Here is a table of points, one per row:
-0.48;1.16;-0.76;-0.49;0.56;-0.26;-0.70;-0.46;-0.26;2.19;-0.38;-0.72;-0.57;-0.49;-0.49;-0.03;-0.39;0.80;-0.07;-0.20;-0.57;1.09;-0.64;-0.18
1.47;1.41;-1.01;-0.28;0.32;1.49;-0.83;-0.87;-0.74;1.71;-0.41;-0.80;-0.10;1.52;1.43;0.41;-0.73;-0.83;-0.46;0.09;-0.53;1.82;-0.17;-0.71
-0.83;-0.09;-0.50;0.78;-0.90;0.17;0.62;-0.20;-0.42;-0.05;1.23;-0.73;1.72;0.11;-1.05;0.00;-0.75;-0.51;-0.32;-0.08;-0.49;-0.41;0.45;-0.08
0.69;2.05;-1.44;0.00;-0.40;0.61;-0.37;0.25;-0.58;-1.12;-0.40;-0.43;-1.11;0.21;0.79;-0.33;-0.52;-0.08;-0.79;0.63;-0.64;1.27;-1.58;0.05
-0.41;-0.24;-0.34;-0.21;-0.13;-0.56;1.63;1.40;0.87;1.65;-0.40;-0.81;-0.51;-0.20;-0.85;2.25;1.49;-0.34;2.65;-0.46;2.05;-0.64;-0.74;-0.40
0.42;1.08;-2.30;1.64;0.42;-0.32;1.76;0.11;2.74;-1.83;-0.25;-0.99;-0.37;-1.44;0.13;-1.63;1.59;-1.75;-1.65;2.30;1.94;0.78;3.48;4.04
-0.56;0.18;1.95;0.19;-0.37;-0.56;-0.52;-0.45;-0.15;0.67;-0.90;2.36;-0.18;-0.50;-0.49;-0.72;0.25;1.53;0.09;-0.42;-0.54;-0.57;-0.60;-0.25
-0.67;-0.79;0.11;-0.13;-0.43;-0.94;-0.10;-0.61;-0.58;-0.16;0.15;1.64;0.49;-0.38;-0.50;-0.16;-0.39;0.86;0.52;-0.19;-0.64;-0.30;-0.74;0.05
-0.68;-0.62;0.73;-0.74;-0.18;0.43;-0.67;1.25;1.69;-0.51;-0.53;-0.95;-0.22;-0.70;-0.86;-0.02;-0.32;1.33;-0.10;-0.41;-0.32;-0.46;-0.47;-0.55
1.77;-0.62;0.30;-1.41;-1.23;0.72;0.75;-0.25;0.08;-1.46;-0.20;-0.74;-0.88;2.00;1.62;0.55;-0.85;-1.45;-0.73;0.23;0.06;0.58;1.12;-0.62
-1.09;-0.54;-0.22;2.69;1.81;-0.26;-1.16;-0.79;3.25;-0.39;0.46;-1.71;-0.71;0.32;-0.95;-1.31;2.09;1.30;-0.73;-1.30;-0.97;-0.30;1.58;-1.27
-0.37;0.28;4.30;0.85;-1.43;-0.36;-0.03;0.31;-1.86;-0.24;1.86;3.71;0.29;0.19;0.53;-0.39;0.16;1.45;-0.08;-0.39;-0.58;-0.27;0.27;-0.06
-0.20;0.52;2.32;-0.75;-0.82;-0.21;-1.00;0.53;0.62;-0.54;0.10;1.45;-0.81;-0.75;-1.05;-0.28;-0.15;0.34;-0.54;-0.35;-0.78;-0.98;-0.39;0.13
-0.42;-0.65;0.83;-0.47;-0.28;-0.09;-0.70;-0.62;-0.28;-0.17;0.66;0.49;-0.39;-0.71;-0.10;-0.10;-0.44;-0.52;-0.91;0.69;-0.32;-0.40;0.54;-0.19
0.62;-0.13;-0.18;0.45;-0.47;0.62;-0.77;-0.40;-0.47;-0.14;0.88;-0.68;1.68;1.47;-0.54;0.26;-0.52;-0.55;-0.67;0.59;-0.69;-0.38;1.10;-0.22
-0.55;1.38;-0.55;-0.68;0.59;-0.20;-0.81;-0.59;-0.31;1.10;-0.55;-0.82;-0.39;-0.35;0.47;-0.04;-0.57;-0.36;-0.37;0.14;0.01;0.76;-0.60;-0.20
1.58;0.93;-0.46;0.07;1.26;1.16;-0.76;-0.28;-0.67;-0.36;-1.23;-0.33;-0.69;1.93;1.76;1.91;-0.95;-0.20;-0.28;-0.44;-0.29;1.93;-0.56;-0.92
-1.13;-1.05;1.41;0.23;-0.31;-0.04;1.68;1.31;-0.44;-1.47;2.92;0.84;1.52;-2.70;1.22;1.26;1.15;-1.49;0.75;0.00;-1.11;-0.92;-0.17;-1.69
-0.10;0.33;-0.43;-0.30;-0.47;0.63;0.57;-0.80;-0.29;1.67;-0.59;-0.61;-0.60;-0.24;-0.85;0.78;-0.47;-0.77;0.69;-0.44;1.31;0.37;-0.73;-0.43
0.99;-1.81;-1.19;-2.63;5.24;-0.79;-1.21;-0.31;-1.98;1.01;-1.35;0.92;-0.24;-0.48;1.79;-1.52;-1.00;1.16;-0.74;0.75;-1.39;-2.06;0.87;4.66
0.16;-1.16;-0.25;-0.30;-0.35;-1.52;-0.23;-1.60;-1.25;1.06;-1.06;0.15;-1.59;0.65;-0.63;-1.18;0.40;2.09;2.61;-0.23;0.12;0.57;-0.52;0.85
-0.46;-0.65;-0.35;0.46;-0.61;-0.25;-0.82;-0.36;-0.30;-0.32;0.58;0.96;1.40;0.53;-1.14;-0.11;-0.32;-0.14;-0.52;-0.50;-0.58;-0.78;0.05;-0.03
0.46;0.24;-0.23;0.54;0.02;-0.03;1.36;-0.46;0.46;-0.62;0.58;-0.83;0.69;-0.37;-0.25;1.03;-0.37;-0.46;-0.03;-0.51;0.83;-0.42;-0.80;-0.59
-0.39;-0.58;-0.55;1.53;-0.62;-0.42;2.93;3.36;1.46;-0.56;-0.61;-0.59;2.18;-0.40;-0.39;-0.35;2.05;-0.42;2.42;-0.75;3.27;-0.69;-0.94;-0.14
-0.46;-0.67;-0.64;-0.45;-0.87;0.24;-0.09;1.02;-0.26;-0.68;-0.14;-0.08;0.05;-0.06;-0.10;-0.04;0.09;-0.69;-0.04;0.54;1.18;0.26;0.32;-0.85
0.66;0.05;-0.54;-0.58;-0.35;0.73;-0.52;-0.52;-0.34;-0.44;-0.40;-0.70;-0.67;0.85;0.48;-0.24;-0.53;-0.31;-0.73;0.72;-0.32;0.14;-0.13;-0.43
These points spread out most along one direction. Where along it does each point below lie, from 0 to 99? 50 is the average, and the first point above lies past it. One standard deviation of the points above along it is 16.
-0.20;0.52;2.32;-0.75;-0.82;-0.21;-1.00;0.53;0.62;-0.54;0.10;1.45;-0.81;-0.75;-1.05;-0.28;-0.15;0.34;-0.54;-0.35;-0.78;-0.98;-0.39;0.13 48
0.66;0.05;-0.54;-0.58;-0.35;0.73;-0.52;-0.52;-0.34;-0.44;-0.40;-0.70;-0.67;0.85;0.48;-0.24;-0.53;-0.31;-0.73;0.72;-0.32;0.14;-0.13;-0.43 60
-1.13;-1.05;1.41;0.23;-0.31;-0.04;1.68;1.31;-0.44;-1.47;2.92;0.84;1.52;-2.70;1.22;1.26;1.15;-1.49;0.75;0.00;-1.11;-0.92;-0.17;-1.69 23
0.62;-0.13;-0.18;0.45;-0.47;0.62;-0.77;-0.40;-0.47;-0.14;0.88;-0.68;1.68;1.47;-0.54;0.26;-0.52;-0.55;-0.67;0.59;-0.69;-0.38;1.10;-0.22 53
-0.68;-0.62;0.73;-0.74;-0.18;0.43;-0.67;1.25;1.69;-0.51;-0.53;-0.95;-0.22;-0.70;-0.86;-0.02;-0.32;1.33;-0.10;-0.41;-0.32;-0.46;-0.47;-0.55 44
-0.83;-0.09;-0.50;0.78;-0.90;0.17;0.62;-0.20;-0.42;-0.05;1.23;-0.73;1.72;0.11;-1.05;0.00;-0.75;-0.51;-0.32;-0.08;-0.49;-0.41;0.45;-0.08 42
-0.41;-0.24;-0.34;-0.21;-0.13;-0.56;1.63;1.40;0.87;1.65;-0.40;-0.81;-0.51;-0.20;-0.85;2.25;1.49;-0.34;2.65;-0.46;2.05;-0.64;-0.74;-0.40 29
